Some points:
[ 1.41 -1.14 -1.5   0.5  -1.21  1.01  0.3  -1.78 -0.23  0.71  0.1   0.25
  0.09 -2.25  0.75  1.35 -0.12  1.79 -0.32  1.53  1.3  -1.53 -0.35  1.94]
[ 0.47  0.14  0.7  -0.19 -1.63 -1.57 -2.12 -1.44  0.28  0.58  0.99 -0.1
 -1.03  0.23  0.55  0.23  1.29 -0.19  1.07  0.75 -0.24  1.31  0.93 -0.79]
[ 0.13 -1.11 -1.   -1.13 -1.93  0.07  0.83 -1.35 -1.27  0.54 -0.74 -2.34
  1.75 -1.58 -1.1   0.15  0.31 -0.34  0.9   1.31  0.34  1.78 -0.41  0.44]
[ 2.14  0.22 -0.76 -0.16  0.55  0.39 -1.72 -1.03 -0.12 -0.48  0.32 -2.2
  0.95 -2.88  0.32 -1.99  1.38 -0.13  0.56  1.03 -0.18 -0.57 -1.09 -0.98]
[ 2.16  1.2   0.28 -0.88 -1.48 -0.61 -1.06 -1.12  0.33 -0.86 -0.73  0.49
 -0.36 -1.35 -1.09 -0.74  0.34 -1.71 -0.74  0.64  0.06  1.79 -0.88  0.08]
[ 0.99 -1.2   0.15 -0.15  0.28  0.95 -1.52  0.87 -0.12  0.11  0.68  1.47
 -0.81 -1.19 -0.48  0.27 -0.46 -0.97 -0.38  0.03  0.88  1.22 -0.08  0.56]
[-0.19  1.64 -1.38  0.12 -0.47 -1.67 -0.38 -1.79 -0.19 -0.41  0.22 -0.9
 -1.14 -1.87 -0.86  2.08  0.27  0.38 -2.71  1.31  0.78  0.18 -0.75  0.38]
[ 0.4   0.1   0.25  1.86 -0.25 -1.31 -1.05  0.06 -0.08 -0.28  1.11 -1.04
 -0.51  0.14  0.49 -0.77 -0.87  0.22 -0.09  1.37 -1.72 -1.61 -0.19  0.92]
[-0.21  0.22 -0.2  -0.82 -1.12 -1.95  0.71 -2.37  1.59  0.66  0.55  2.37
  1.01 -0.58 -1.6  -1.19 -0.52  0.39  0.28  0.45  0.73 -1.77 -0.56  0.71]
[-0.74 -0.89 -2.48  2.15 -1.19 -0.96  1.06 -2.23 -1.13 -1.63  0.41  0.04
 -0.88 -1.67  1.27 -0.27  0.5  -0.57 -0.24 -1.34 -2.09  0.86  0.04  0.43]
[ 0.01 -1.83 -0.35  0.15 -0.15 -0.67 -1.1  -1.34 -0.33  2.76  0.1   0.22
 -1.12 -0.62  0.53 -1.02 -0.43 -1.46  0.15  0.97  0.39 -0.14 -0.04  1.83]
[ 2.61  0.9  -0.05 -0.26 -2.15 -0.08  0.13  0.11  1.09  2.03  1.52  0.71
 -1.46 -1.24  0.4   0.64  0.39  0.83 -0.9  -0.3  -0.25  0.26 -1.48  0.33]
[ 2.27  1.52  0.61 -0.38  0.17 -1.68 -0.19 -0.1  -1.23  0.52 -0.06  0.11
  0.32 -0.4   0.01  1.27  0.64  0.5   0.86 -0.48 -2.14  0.42 -1.79  1.9 ]
[ 1.43 -0.2  -0.29 -1.52  0.79  0.71  0.34 -0.67 -0.84 -1.81  1.2   0.2
  0.64  0.67  0.93 -1.37  0.    0.69 -1.25  0.33  0.83 -0.57 -1.19  0.07]
[-0.31  0.88  0.35  0.    1.3  -0.65 -0.87  0.44  1.5  -0.2  -1.26 -0.74
 -0.98 -0.08  1.73 -1.16 -0.11  1.92  0.62  0.96  1.19  0.47 -0.61 -0.25]
[ 0.3  -0.52 -0.39 -0.1  -1.1  -0.1  -1.1  -1.27  1.12 -0.26 -0.87 -0.54
 -0.84 -1.06 -0.22  0.65  0.85 -0.26  1.49  0.45 -0.84 -1.5   0.61  0.44]
[ 1.31 -0.47  1.01  0.04 -0.49 -0.4  -1.49 -0.73 -0.49  1.3  -0.72  0.67
 -0.67 -2.41 -0.97  0.5   0.37  3.04 -1.27 -0.3  -0.93  0.55  1.63 -0.95]
[ 0.6   0.22  0.44  0.86  0.19  0.81 -0.54 -2.34  0.59 -0.76  1.94  0.45
  0.15 -0.29 -1.09  1.49 -0.63  0.07  0.59 -0.74 -0.01 -0.81  0.75  1.02]
[ 0.93 -1.39 -1.29  0.73  0.95 -0.93 -0.88  0.88  0.1   0.93  2.33 -1.41
  0.35 -0.27 -0.35 -0.32  1.29  0.22 -1.02  0.71  0.92  1.21 -0.14 -0.52]
[ 1.13 -2.14 -1.3  -1.19  0.6  -1.52 -0.23 -0.61  0.19 -0.73  0.84  0.79
 -0.28 -2.09 -2.09 -0.05  0.    1.12  0.5   1.5  -2.25 -0.34  0.52  1.03]
[ 0.56 -1.37 -1.48 -1.1   0.08  0.16 -0.58 -3.71 -0.19  0.95 -0.78  0.49
 -1.86 -0.76  0.29  1.32  0.4   1.38 -0.11 -0.98 -0.36 -0.72 -2.56 -0.64]
[-0.25 -0.75 -0.11  1.59 -0.41  1.25 -1.19 -0.09  0.16  0.21  0.76  0.1
  0.91 -1.13  0.02  0.87  0.43  0.71  0.57  0.32  0.06 -1.74 -0.39  0.5 ]
[ 2.47 -0.25  0.49 -0.09 -0.03 -1.02  1.16 -2.2   0.09  0.73 -0.19 -3.22
 -1.35 -0.3  -0.35 -0.23 -0.88  1.39 -1.61  0.11 -0.66  0.15  1.65  1.01]
[ 2.44 -1.36 -0.32 -0.86  1.03 -1.62 -1.65 -0.11  0.01  0.64  0.45 -0.01
  0.44 -0.95  1.05  1.53 -0.26 -1.06  0.19 -1.05  0.51 -1.23  0.94 -0.87]
[-0.98  0.6  -1.92 -1.89 -0.57  0.8   0.45  0.53  0.11 -1.31 -0.35 -0.28
 -0.43 -0.05  1.2   1.07  0.29  0.39  0.33 -0.42 -1.47  0.04  2.11  1.03]
[ 0.69 -0.22  0.04 -0.7  -2.2  -0.67 -0.46 -1.39 -1.08  0.19 -0.48 -2.85
  1.47 -0.29  0.3   0.71 -1.05  0.9  -1.02 -0.78  0.56  1.38  0.65  1.16]
[ 1.25 -1.46 -0.19  1.97 -0.07 -1.76 -0.86  0.57  0.76 -0.2  -0.35  0.05
  0.68 -1.24  0.36 -0.42  0.12  0.59 -0.57 -1.12  0.25  1.45 -1.3   1.97]
[ 0.1  -0.14 -0.11 -1.69  0.34 -0.33 -0.16 -0.15 -1.55 -0.69  1.22  0.14
  0.19 -1.58  0.81 -0.8   1.51 -0.89 -0.96 -0.99  0.2  -1.94  0.65  0.44]
[ 1.85 -0.93 -1.11 -0.8  -1.32 -0.35 -0.8  -2.22 -0.31 -0.27  0.95  0.97
  0.35  0.36  0.3   0.8  -1.2   0.62 -0.08  1.54 -0.83 -1.16 -1.27  0.08]
[ 1.38 -1.79 -0.07 -0.57  0.27 -2.02 -0.84  0.23 -0.47 -0.59 -0.72  0.92
  0.59 -0.85  1.17 -0.44 -0.42  0.31 -0.74  0.59  0.68 -1.28 -0.03  1.6 ]
[-0.49 -0.56  1.64  0.03 -2.54 -1.17  2.32  1.   -1.78  0.39 -0.74 -0.85
 -0.15 -1.48 -0.29  0.81 -1.7   0.36 -0.35  0.8  -0.54 -0.19 -0.86 -2.14]
[ 1.73 -0.28 -0.26 -0.06  0.74  0.57  0.8  -0.77  0.97  0.8  -0.2   1.41
  1.36 -0.18  0.97 -0.17  0.28 -1.7  -1.97  1.37 -2.7   0.42  0.49  0.05]
[ 0.85 -1.21  0.84 -0.62  2.12 -0.77  1.92 -0.34  0.24  0.66  1.19 -1.12
 -0.86 -1.87 -0.26 -0.5  -1.02 -0.39  1.66  0.06  0.44  0.68 -0.75  0.06]
[ 1.05 -2.05 -0.58 -0.39 -2.27 -0.26 -0.34 -0.2   0.85 -1.66  1.13 -0.59
 -2.26 -0.22 -1.06 -0.11  1.01 -0.19  0.04 -0.07 -0.28 -1.77 -0.65  1.54]
[ 0.31 -0.93 -0.98 -0.85 -0.81  1.23  0.67  0.23 -0.63  1.21 -0.3   0.28
 -0.25  0.53 -0.21 -1.92  1.4   1.21 -0.21 -0.94 -1.29 -1.07 -0.32  0.55]
[ 1.92 -0.24 -3.09 -0.06 -1.28  0.18  0.84  0.03 -0.13 -1.11  0.39  1.14
 -0.53 -1.48  1.83 -0.44 -0.87  0.59  1.88  0.01  0.66  0.62  1.37 -0.51]
[ 1.73 -1.27 -1.15  1.13  0.36 -0.95 -0.5  -1.22 -0.49 -0.74 -0.57  0.
 -0.61  1.1  -1.71  0.75  0.84  0.31  0.41  1.03  1.21 -0.16 -0.27 -0.36]
[ 0.24  1.33 -3.51  0.64  0.35 -0.25 -0.11  0.65 -0.05  0.75 -1.03 -0.4
  0.14  0.08 -1.82 -0.82 -0.9  -0.6  -0.33 -1.85 -0.52 -1.17  0.3  -0.04]
[ 0.83  0.38 -1.28  1.2  -0.5   0.67  0.54 -1.31 -2.91  0.36 -0.22  0.87
 -1.39  0.72  0.18 -0.72  1.02  0.27  0.42  0.08  0.46 -0.21  1.27  0.38]
[ 1.81  0.54 -0.41 -0.66 -0.07 -1.76  1.4   0.06  1.45  0.94  0.63  0.39
  0.1  -0.51  0.41  1.05  3.51  0.63 -0.74  0.49  0.19 -0.36  0.74  0.22]
These points spread out most along one direction. Take the direction at right angles to it along which they spread out most. Go by this last direction. For each point below, how far along it does it lie, from 0 to 99? The average is 50, and the first point in the table lies past the average. One standard deviation of the points above along it is 16.
[-0.21  0.22 -0.2  -0.82 -1.12 -1.95  0.71 -2.37  1.59  0.66  0.55  2.37
  1.01 -0.58 -1.6  -1.19 -0.52  0.39  0.28  0.45  0.73 -1.77 -0.56  0.71] 42
[ 0.85 -1.21  0.84 -0.62  2.12 -0.77  1.92 -0.34  0.24  0.66  1.19 -1.12
 -0.86 -1.87 -0.26 -0.5  -1.02 -0.39  1.66  0.06  0.44  0.68 -0.75  0.06] 36
[ 0.13 -1.11 -1.   -1.13 -1.93  0.07  0.83 -1.35 -1.27  0.54 -0.74 -2.34
  1.75 -1.58 -1.1   0.15  0.31 -0.34  0.9   1.31  0.34  1.78 -0.41  0.44] 78
[ 2.27  1.52  0.61 -0.38  0.17 -1.68 -0.19 -0.1  -1.23  0.52 -0.06  0.11
  0.32 -0.4   0.01  1.27  0.64  0.5   0.86 -0.48 -2.14  0.42 -1.79  1.9 ] 44
[ 1.31 -0.47  1.01  0.04 -0.49 -0.4  -1.49 -0.73 -0.49  1.3  -0.72  0.67
 -0.67 -2.41 -0.97  0.5   0.37  3.04 -1.27 -0.3  -0.93  0.55  1.63 -0.95] 50
[-0.31  0.88  0.35  0.    1.3  -0.65 -0.87  0.44  1.5  -0.2  -1.26 -0.74
 -0.98 -0.08  1.73 -1.16 -0.11  1.92  0.62  0.96  1.19  0.47 -0.61 -0.25] 34
[ 2.47 -0.25  0.49 -0.09 -0.03 -1.02  1.16 -2.2   0.09  0.73 -0.19 -3.22
 -1.35 -0.3  -0.35 -0.23 -0.88  1.39 -1.61  0.11 -0.66  0.15  1.65  1.01] 65
[ 0.4   0.1   0.25  1.86 -0.25 -1.31 -1.05  0.06 -0.08 -0.28  1.11 -1.04
 -0.51  0.14  0.49 -0.77 -0.87  0.22 -0.09  1.37 -1.72 -1.61 -0.19  0.92] 43
[ 2.14  0.22 -0.76 -0.16  0.55  0.39 -1.72 -1.03 -0.12 -0.48  0.32 -2.2
  0.95 -2.88  0.32 -1.99  1.38 -0.13  0.56  1.03 -0.18 -0.57 -1.09 -0.98] 35
[ 0.56 -1.37 -1.48 -1.1   0.08  0.16 -0.58 -3.71 -0.19  0.95 -0.78  0.49
 -1.86 -0.76  0.29  1.32  0.4   1.38 -0.11 -0.98 -0.36 -0.72 -2.56 -0.64] 61
[ 0.31 -0.93 -0.98 -0.85 -0.81  1.23  0.67  0.23 -0.63  1.21 -0.3   0.28
 -0.25  0.53 -0.21 -1.92  1.4   1.21 -0.21 -0.94 -1.29 -1.07 -0.32  0.55] 59
[ 0.6   0.22  0.44  0.86  0.19  0.81 -0.54 -2.34  0.59 -0.76  1.94  0.45
  0.15 -0.29 -1.09  1.49 -0.63  0.07  0.59 -0.74 -0.01 -0.81  0.75  1.02] 50
